In the data rows, the value 128 means zero.
Here are some numbered points:
[136 110  94 108  77 135 162 152  98  88 166 154  87 119 142 106 153  96
 107 137 100 122 171 127  80  82 141 149 105 156 136 108] 0
[162 123 113 109  68 157 188 146 105 141 142 131  93 129 115 104 150 124
 114 118 106 127 164 110  82  97 122 163 109 143 125 112] 1
[135 125 123 131 106 104 128 130 142 126 142 158  90 127 148 133 136 121
 113 130 134 127 149 132 110 111 145 116 118 133 137 114] 2
[111 176 120 106 167 101 126 177 130  83 133  93 144  93 176 184  93  82
 143 179 144 175  94 112 156 151  81 113 123  92 124 172] 3
[197 115 165 124 124 108 121  86 151 187  78 130 190 133  51  41  96 162
  93  68 182 107 127  90 141  90 148 172 191 119 106 126] 4
[128  84 141 156 139 142  77  86  63 157 132 205  92 135  79  84 125 176
 113  77 123  62 180 103 105 103 182 149 175 146 168  92] 5
[154  63 255 198  79 143 176  68 193 148  70 158 255 187  93  80 170 167
 210  88 156  77 110 165 148 196  92 113 172 149  37  34] 6
[128 162 110 105 165 110 116 145 138 121 116  98 140 109 150 145  91 103
 119 151 145 151  92 108 156 146 104 125 142  90 119 164] 7
[159 167 132 107 155 142 133 119 141 156  95  87 142 135 119 130 107 148
 107 137 156 146  88 107 161 145  95 141 154  88  84 160] 8
[153 170 133 106 156 143 133 124 140 149 100  84 138 135 124 136 105 144
 102 144 156 149  86 106 162 148  92 143 155  84  83 165] 9
[132 113 115 131 140 117  88 114  92 129 130 161 110 106 109  94 104 127
 102 119 144 108 145 105 123  98 160 115 148 133 162 126] 10
[158 163 137 104 155 145 133 122 138 151  95  87 143 136 120 133 109 150
 108 138 159 145  89 105 162 147  95 139 151  87  83 159] 11
New points follow, each followed by the number of its nearest point above by angle.
[ 83  70 183 187  69 197 163  87 162 140 120 127 151 202 108 154 222 175
 185 103  80 103 134 211 107 190 145  94  81 178 117  73] 6
[109  91 173 164 101 168 146 107 146 145 123 138 147 166 110 152 169 175
 174 117 109 110 146 158 115 166 137 138 115 150 132  98] 6
[130  86 135 150 137 138  82  90  68 156 132 196  91 131  79  84 122 169
 110  81 127  69 178 101 105 101 179 149 169 143 172 102] 5
[126  80 201 175 108 162 125  81 126 148 115 172 154 165  96 114 161 186
 178  97 125  70 148 143 124 163 134 135 161 152 122  64] 6
[145  93 146 132 124 135 101 110  88 148 117 181 104 120  81  81 121 165
 103  89 135  86 171 101 106  98 165 158 169 142 158 108] 5
[129 108  77 100  82 119 161 166  87  53 175 152  94 111 148 104 157  76
 103 147  90 127 171 132  81  80 138 147  94 164 138 114] 0
[135 109  80 100  82 126 165 161  94  66 170 154  91 116 140 103 155  84
 102 144  95 122 172 127  77  79 135 147  99 158 135 111] 0
[152 122 122 112 130 118 119 131 126 136 117 140 108 114 123 108 113 123
  93 122 133 119 133 121 132  96 133 100 124 138 125 128] 10
[108  89 173 166  99 173 145 101 144 146 123 137 150 169 110 149 171 178
 171 114 113 105 145 159 113 169 138 137 120 153 133  96] 6
[ 90 115 127 164 118 122 124 131 152 134 151 127 122 134 141 155 152 138
 169 128 105 140 148 156 114 131 150 130 104 151 159 115] 2
[108 132 100 139 128  80 112 135 142 108 152 145 115 115 152 140 122 102
 138 142 125 134 135 141 121 109 143 104 106 142 146 122] 2
[201 108 165 125 120 107 123  82 156 187  75 140 198 138  46  28  93 164
  88  56 186  97 138  87 135  85 153 181 197 122 112 120] 4
[ 89  82 162 177  93 176 139 102 139 138 138 142 125 172 118 146 184 171
 178 110  92 110 150 178 103 160 149 126 103 162 143  86] 6
[151 162 114  77 154  98 150 223 127  82 126 112 120  66 195 173 117  82
 129 188 126 150 132 112 142  89  93  48  76 129 134 154] 3
[103 130 104 143 126  83 117 142 142 111 156 135 120 113 154 146 124 109
 147 141 123 141 136 147 121 113 141 105 105 145 147 122] 2
[133  94 130 143 137 132  82  94  75 152 128 183  99 124  82  84 118 165
 107  91 132  82 170 100 111  99 175 147 167 139 170 110] 5
[ 94  90 162 166  92 172 158 108 154 142 130 122 148 175 112 154 189 165
 175 118  96 120 140 174 110 166 142 122  97 159 135 103] 6
[ 87  79 164 176  93 177 138  98 140 138 138 152 130 170 118 148 186 172
 179 108  91 107 154 177 103 162 152 125 105 166 141  81] 6
[138 109 208 161  82 189 193  76 196 171  77  88 195 213  83 156 208 195
 145 121 139 119  82 175 146 215  98  99 109 134  47 109] 6
